One turn or mirror swaps these rows in pairs. Which row does each one swap with?
k_162: .03; -.22; -.21; -.05; .06; -.01; .08; .08; .08; -.08; .13; .11; .16; -.07; .03; .03; -.03; -.03; -.08; .15; .01; -.08; -.22
k_306: -.14; .01; -.06; .01; .26; -.03; .12; .06; .12; -.07; -.07; -.04; .04; -.12; -.13; -.05; -.13; -.05; .09; -.18; -.18; -.08; -.11
k_777: -.08; .01; .18; .09; .13; -.03; -.03; .04; -.21; .08; -.05; .09; .00; -.10; .03; -.06; .06; -.03; -.23; .08; -.12; .09; -.05
k_302: .09; -.19; .07; .04; .07; .11; .06; -.03; -.09; -.04; .05; .08; .10; -.09; .00; -.07; -.18; -.06; .29; .04; .00; .14; -.04
k_52: .03; .06; -.15; -.04; -.03; .18; -.09; -.02; -.14; -.13; .03; .01; .05; .26; .08; -.12; .11; .03; -.01; .23; -.02; .03; .05
k_392: .15; .03; -.03; -.01; .04; -.01; -.21; .14; .11; .02; -.17; -.07; -.03; .08; .03; .05; -.05; .05; .19; -.03; .15; .13; .05
k_446: -.12; -.01; .07; -.10; .01; .17; .02; -.12; .00; -.07; -.01; -.16; -.03; .24; .02; -.01; .16; .15; .12; .17; -.04; -.02; -.09
k_887: .03; .12; -.17; -.06; -.05; .06; -.24; .11; .01; .02; -.06; -.05; -.07; .01; -.02; -.10; .10; .07; .27; .00; .03; -.04; .13
k_761: .02; .05; .05; -.07; .18; -.01; .33; -.07; -.02; -.10; .08; -.02; -.09; .06; -.03; -.06; -.10; -.08; -.02; .10; -.06; .23; .02
k_793: .15; .01; .13; -.03; .18; -.13; .22; -.03; .06; -.10; .05; .07; -.08; .02; -.05; -.19; -.02; -.11; .03; .26; -.06; .02; .13
k_22: .20; .07; .07; .07; -.03; .29; .07; .18; -.05; -.12; -.03; .06; .02; .08; -.05; -.20; .05; .07; -.09; .16; -.10; -.02; -.03
k_89: .23; -.01; .15; -.04; .20; -.11; .12; -.06; .06; -.05; .05; .08; -.04; -.09; .00; -.17; -.04; -.06; .04; .25; -.07; -.05; .15
k_432: -.06; .03; -.03; .00; -.27; -.24; .07; .08; .04; -.02; .00; .04; .04; .09; -.05; .01; .12; .16; -.05; .20; .01; .10; .06
k_354: .09; .06; -.11; .00; -.01; .23; .00; .04; -.19; -.14; -.01; .08; .02; .25; .04; -.14; .09; .02; .01; .18; -.03; .08; .06
k_865: .01; .07; -.03; -.05; .07; -.04; .22; -.10; .16; -.03; .04; -.15; .08; -.04; -.02; .09; -.17; -.08; -.19; .01; -.06; .16; -.05
k_144: .19; .03; -.02; .02; .05; .07; -.19; .13; .07; .03; -.21; -.06; -.03; .08; .06; .06; -.07; .06; .18; -.06; .09; .15; .00
k_358: .05; -.09; -.23; .03; -.13; -.05; -.05; .07; -.17; .08; .02; -.04; .08; -.02; -.23; -.08; .19; .05; .01; .09; .03; -.12; .08
k_418: .04; -.14; .11; -.01; -.11; .06; .04; .01; -.08; -.15; -.04; -.03; .10; -.12; -.02; -.09; -.13; -.07; .28; .28; -.02; .09; .03
k_415: -.02; .00; -.04; .08; -.09; -.20; .11; .06; .10; .12; -.02; -.09; .05; .13; -.05; -.03; .19; .24; -.10; .15; .02; .08; -.02
k_131: .00; .07; -.22; -.11; -.06; .02; -.29; .04; .10; -.03; -.07; -.07; .11; -.02; .02; -.03; .12; .09; -.10; .13; -.07; -.12; .11
k_606: .02; .08; .08; -.11; .08; -.06; .05; -.11; .28; .02; -.02; -.22; .07; -.14; .03; .02; -.05; .07; .04; .02; -.22; -.10; -.08
k_966: .00; .10; -.24; -.05; -.08; -.01; -.11; .10; -.01; .06; .02; -.01; -.01; -.08; -.11; -.17; .16; .11; .23; -.01; -.06; -.16; .08
k_437: -.05; -.02; -.03; .08; -.18; -.21; .06; .09; .08; .05; .00; .00; .06; .11; -.07; .02; .18; .21; -.11; .14; .03; .05; .01
k_728: -.09; .01; -.04; .00; .26; -.02; .08; .01; .14; -.05; -.11; -.11; -.07; -.11; -.06; -.01; -.16; -.09; .08; -.18; -.18; .01; -.13
k_447: -.12; -.03; -.06; -.14; .28; -.02; -.04; .04; .07; -.13; -.12; -.22; -.21; -.05; -.01; -.09; .00; -.07; .10; .08; .02; -.02; -.17
k_725: -.02; -.07; .08; -.03; -.21; -.01; .06; .03; -.07; -.12; -.02; .00; .13; -.09; -.05; -.04; -.07; -.06; .23; .35; -.05; .07; -.01
k_983: .00; -.09; -.04; .04; -.04; .15; -.05; -.05; -.18; -.04; -.05; -.06; .03; .29; -.06; .02; .13; .12; -.10; .14; .03; .02; -.03
k_405: .02; .06; .03; -.07; .13; -.01; .28; -.07; .06; -.06; .09; -.05; -.05; .06; -.01; .02; -.16; -.07; -.11; .08; -.08; .27; -.02
k_665: .03; -.14; -.02; -.22; .12; .00; .25; -.07; .03; .04; .08; -.01; -.03; .01; -.04; .11; -.03; -.13; -.01; .18; .03; .19; -.06
k_996: .19; .01; -.04; .03; .00; .09; -.15; .17; .07; .03; -.17; -.01; -.01; .02; .06; .07; -.14; .05; .12; -.02; .16; .13; .01
k_237: -.06; -.01; .15; .08; .15; .01; -.05; .06; -.21; .08; -.14; .03; -.11; -.11; -.01; -.15; .09; -.02; -.19; .10; -.12; .14; .00
k_601: .05; -.12; .11; .02; -.13; .06; .05; .05; -.14; -.12; -.06; -.02; .10; -.10; -.05; -.10; -.16; -.08; .25; .26; -.01; .09; .02
k_929: .26; -.07; .12; .02; .03; -.08; -.02; .00; .16; -.08; .04; .05; .14; -.06; .03; -.06; -.02; .02; .10; .19; -.11; -.18; .15
k_169: .06; .05; -.16; -.08; -.05; .00; -.33; .07; .14; -.09; -.07; .02; .03; -.07; -.09; .02; .05; .02; -.11; .06; -.07; -.13; .13
k_947: .00; -.17; -.14; -.05; .04; -.06; .12; .04; .07; -.03; .14; .11; .14; -.10; .08; .04; .02; -.01; -.08; .16; -.06; -.10; -.28
k_701: .08; -.06; -.06; -.13; .11; .04; -.01; -.04; .03; -.01; .01; .18; -.14; .04; -.08; .21; -.12; -.08; -.08; .05; .01; .19; -.01
k_932: -.10; -.02; -.07; -.11; .27; .02; -.05; .06; .08; -.09; -.16; -.22; -.17; -.05; .00; -.08; -.02; -.05; .07; .07; -.02; -.05; -.25
k_321: -.16; -.02; -.04; -.09; .26; -.04; .00; .02; .06; -.09; -.18; -.23; -.18; -.02; .03; -.14; .03; -.04; .07; .15; .02; -.07; -.16
k_391: -.16; -.01; .00; .03; .07; .04; -.01; .06; -.18; .05; -.17; -.02; -.18; -.01; -.17; -.23; .17; .04; -.01; .14; -.10; .17; .02
k_68: .01; .10; -.24; -.06; -.07; .08; -.16; -.06; -.04; -.06; .01; -.08; .13; .16; .08; -.08; .15; .02; -.05; .22; .02; -.07; .07
k_408: .14; .07; .10; .06; -.04; .26; .04; .18; .02; -.15; -.13; -.01; .01; -.01; -.13; -.20; .06; .09; -.12; .18; -.16; -.03; .01
k_66: .05; .18; -.18; -.06; -.05; -.01; -.15; .13; -.02; .11; -.02; .00; -.01; -.03; -.09; -.11; .10; .13; .27; -.01; .00; -.07; .12
k_155: -.09; -.01; .17; .04; .14; .00; -.01; .06; -.24; .09; -.14; .01; -.08; -.10; .01; -.19; .09; -.06; -.15; .12; -.09; .12; .01
k_198: -.12; -.04; -.04; .00; .20; -.06; .12; .08; .12; -.05; -.02; .01; .05; -.13; -.10; -.01; -.15; -.04; .09; -.21; -.22; -.03; -.10
k_643: .07; .07; .08; -.03; .00; .06; .05; .16; .14; -.05; -.08; -.06; -.09; -.17; -.15; -.12; .11; .06; -.25; .16; -.22; -.10; -.01
k_417: -.06; -.04; -.06; .04; .14; -.08; .21; .08; .11; .04; -.01; -.01; .14; -.13; -.12; -.04; -.07; -.04; .10; -.22; -.20; -.05; -.07
k_339: .02; .03; -.01; -.08; .09; -.11; .06; -.10; .26; -.02; .02; -.22; .11; -.16; -.01; .08; -.18; .06; -.08; .00; -.15; -.01; -.04
k_165: -.01; -.16; -.01; -.01; .10; -.05; .29; .01; .05; .13; .01; -.08; .24; -.12; -.11; -.01; .05; -.08; .00; -.09; -.12; -.01; -.07
k_5: -.01; .07; -.25; -.01; -.09; -.07; -.09; .13; -.08; .07; .03; -.01; .01; -.04; -.16; -.16; .17; .08; .17; .00; -.05; -.15; .10
k_499: -.02; .14; -.18; -.04; -.08; -.04; -.16; .13; -.04; .09; .00; .00; -.05; -.01; -.08; -.12; .15; .16; .26; .02; -.07; -.09; .10
k_171: -.07; -.02; -.07; .04; .16; -.09; .14; .05; .15; .01; -.04; -.01; .08; -.14; -.13; -.03; -.09; -.01; .08; -.24; -.20; -.05; -.03
k_334: -.04; -.11; -.05; -.04; .04; -.03; .11; .01; -.03; -.07; .13; .13; .14; -.08; .16; .01; -.01; -.01; -.15; .08; -.12; -.09; -.27

k_306 pairs with k_66
k_302 pairs with k_391
k_5 pairs with k_417
k_339 pairs with k_131
k_52 pairs with k_405
k_446 pairs with k_701
k_966 pairs with k_171
k_437 pairs with k_947
k_499 pairs with k_198
k_358 pairs with k_165
k_392 pairs with k_932
k_89 pairs with k_408
k_865 pairs with k_68

